Where one turn sends some rows of the set: a few examples, then the rows asked
Q_200: [ 13  -2  -9  17  -9  -1  -2   5  -8   8  -4   3  33   1   0  12 -18  13
   0]
Q_633: [ -1 -29  -5   7   9   6  -1  13   0  -3  -6 -11  -3   1  15   7  -1  19
  -2]
Q_772: [ -2  25  17  -5  11 -10  -8  -8   8   2  -5 -10  -1  -9  -8  11  10   8
  10]
Q_368: [ -5  23   9 -16 -12 -16   2  12   9  -1  -4  -2  -2  -9   4   0   0  -5
  12]
Q_685: [ -2  -1  -2 -10   3 -19   3   5   3 -12  27  -7   6 -12 -15  -4   9  -5
  10]
Q_7: [ 20 -13  -3  -6  -8   6   8   3   1  12  -8 -10  19   2  15  21  -8   9
   0]
Q_898: [ 11 -13  -6   5  10 -15   0   7 -12   2  -8   8  20   0  -1  21 -14  18
 -13]
Q_301: [ -7   9  -1  -6  -8 -16   5  25   6 -13  21  -8  -1  -8  -6  -2   4  -3
   6]
Q_704: [  0 -14 -12  12  -6  12 -12  10  -3   5  -9   3  18   1  15   0 -11  12
  14]
Q_507: [ -8  19   0  -9   8 -12 -12 -11   8   0  13 -14   0  -5 -10  -7   8  12
   2]
Q_508: [  8   1   8   2   3 -13   9   6   4 -10  16  -1  -2 -21  -2  -1  12 -12
  17]
Q_361: [  2 -13  -7  -2  -6  15   0  13  -4   8  -4  -9  34   6  12  14  -5   3
   0]
Q_868: [  8  -9   6   4  -4   1   2   6  -4  11  -2  -1  39  -2   5  16 -12   9
  -5]
Q_681: [  2 -14  -9   7 -19  11  -2  12   0  -1  -9 -13  15   2  19  -2  -6  12
   8]
Q_931: [  6  23   9  -9  10 -10   7   1  15  17   3  -2  -7  -9  -4   7   2   9
  13]
Q_529: [ -2  25  17  -7  -2 -13   3   4   1 -13  -6  -3   4  -5  -2  14   4  -7
  16]
Q_830: [ 11   0   4   7 -16  -8   9   0  -7   4  -6  -3  28   8   1   9 -19  21
   0]
Q_285: [ 10  12  10  -5   1  -5  18  12   2 -17  12   1   4 -12   3  14   8 -11
  19]
Q_996: [ -8  25  -4 -10   1 -18   4   4   9   5  14  -9  -2   4 -14  -5  -5   7
   5]
Q_802: [ -2 -12  -3  21   3  -8  -5  12 -11  -6  -9  12  19  -4   1  -1 -11  28
  -1]
Q_325: [  2  25   3  -3   6  -9   8  -5   9   3  -9  -5  -1 -10  -6   5  15  -2
  17]
Q_707: [  0   9  -1  -7   9 -10   2  -2   8   2  21 -10   7 -10 -24   0  14  11
  13]
Q_609: [ -5 -25 -10   1  13  -1  -8  11  -6  -1 -13   6   7   0  13   8  -7  17
   0]
Q_160: [  2 -10  10   6   5 -13   3   1 -11   5  -5   6  32   0   5  10 -16  13
 -14]
Q_835: [-13 -17  -9  12  15   4   1   7  -7  -1  -9   0  13   6  16  -3  -7  14
  -7]
Q_114: [ -5  23  -5 -15   8 -14   0  -7   6   3   0 -11   6  -2 -19   1  12   5
  11]
Q_990: [ -6 -15 -11  10   8  19   1  13  -1   5  -5  -5  21   4  17   4   0   9
   3]
Q_345: [  8   7  13  -6   1  -8   9  23  12  -1  10  -2  -7 -22   3  10  10  -3
  13]
Q_894: [  2  15   3  -6  -2 -16   7   1   4 -10  -4  -2  -4 -12   2   2  11 -19
  14]
Q_720: [  4   5  -7  -7  11  -6   1  -4  10  -4  31 -11   0 -12  -4  -6  10  10
   6]
Q_597: [ -7 -13   6  17  17  -7   3   0  -8   2  -7   7  18  -1  10   0 -11  19
 -11]
Q_339: [ 12 -16 -16  -1  -1   6  -5   5  -2  14  -7  -3  19   5  10  21 -15   2
  -1]
Q_127: [-10 -13   1  19   0  -8  -2   8  -7  -9  -5  -4   8   6   4  -5 -12  29
  -2]
Q_499: [  4   9   0  -1  16 -10  10  15  13   6  28  -9  -7  -9 -14   5   6  12
   7]
Q_648: [  8 -14   8   5  11 -15   9   1  -7   3  -5  -2  13   6  -1  18 -14  29
 -10]
Q_826: [  3   5  -7 -10   0  -7  13   8   3 -20  29  -5   4  -8   2  -2   6  -5
  12]

Q_499 turns into Q_301
Q_633 turns into Q_681
Q_507 turns into Q_720
Where do these go?
Q_990 turns into Q_361
Q_200 turns into Q_898
Q_508 turns into Q_894

